In the rows, zero is written as 128.
Each path below is one point turned by a fixed rotation once a step. After each direction that follows a path, write how fast that rotation turns it, in degrees a step (0 if it stays still).
Each turn is a multiple of 5 degrees from 10 to 175, or 0.
Each row of a path follows its step; steps can be skipped.
path 1
step 0: [135 133 122 129 124 121 132 127 123 123 123 133 136 131 138 134 128 136
 125 128 132 132 126 125 122 134 135 133 129 130 127 137 124 136 129 131
 126 128 131 128 136 129 132 123 125 129 135 130 125 131 127 124 129 124
 116 137 138 123 122 113 132 135 131 121 132 126]
step 1: [137 117 127 133 126 141 132 127 121 125 132 132 124 128 131 118 126 124
 128 141 134 121 130 135 128 131 127 125 126 125 128 136 127 129 123 124
 126 119 125 131 129 127 134 127 118 137 124 125 127 135 126 132 120 124
 128 126 138 128 135 129 136 130 126 123 135 125]
step 2: [128 125 124 135 124 126 129 132 122 120 129 132 125 118 133 125 130 128
 134 124 140 125 131 122 131 129 128 127 122 131 115 138 139 127 132 128
 126 126 130 129 139 127 130 135 130 130 127 131 132 123 119 122 124 135
 132 123 127 117 122 131 123 132 123 129 133 137]
step 3: [133 126 128 131 131 125 129 117 128 123 133 124 138 127 136 130 136 135
 130 137 129 128 124 125 123 132 129 125 122 124 115 128 126 123 125 122
 120 131 133 127 121 132 131 127 134 132 134 132 143 124 131 131 122 137
 123 132 125 125 127 127 140 129 133 130 131 124]
step 4: [130 127 118 133 126 130 134 125 126 128 138 133 124 133 124 136 131 138
 135 134 127 123 132 136 127 130 133 123 118 136 131 132 134 123 127 120
 128 129 132 130 123 130 125 133 127 133 130 126 133 135 120 122 135 123
 130 136 128 132 126 122 119 129 123 123 135 117]
step 6: [127 134 130 128 128 130 125 124 119 123 130 128 129 121 140 131 127 142
 135 124 138 134 125 128 124 132 135 134 122 125 131 119 131 121 133 128
 127 118 132 129 126 118 126 129 122 127 137 128 129 128 128 136 125 123
 133 139 127 126 121 134 128 126 135 130 129 133]
step 7: [130 130 131 133 127 126 134 120 138 127 130 128 129 131 125 133 131 128
 133 140 125 122 131 124 131 120 133 136 116 124 135 128 135 120 130 130
 128 119 121 121 127 130 131 130 121 123 135 125 137 129 135 133 124 131
 129 127 141 128 136 129 123 129 124 134 135 127]
step 9: [133 138 128 132 136 119 132 127 122 128 125 131 135 136 135 131 138 124
 123 136 130 135 135 123 131 125 125 136 127 122 124 121 126 135 131 134
 130 127 138 124 133 120 126 122 121 135 135 124 134 135 127 125 126 124
 128 128 130 124 121 127 129 126 138 127 127 121]
step 11: [123 129 138 129 134 122 122 126 130 131 110 132 129 125 132 131 136 122
 128 128 135 126 125 126 131 124 131 126 126 135 124 135 131 123 133 126
 134 126 131 127 126 129 121 136 128 134 131 127 127 127 122 121 128 138
 131 117 138 129 125 133 123 137 129 131 137 131]
[127 125 128 128 128 130 128 129 128 127 128 127 129 127 130 129 128 131
 127 129 129 126 129 128 128 127 125 127 131 127 127 128 127 130 128 129
 128 128 127 131 129 132 129 129 128 129 127 128 126 129 127 128 128 130
 125 127 130 128 125 127 128 129 128 127 129 128]	25
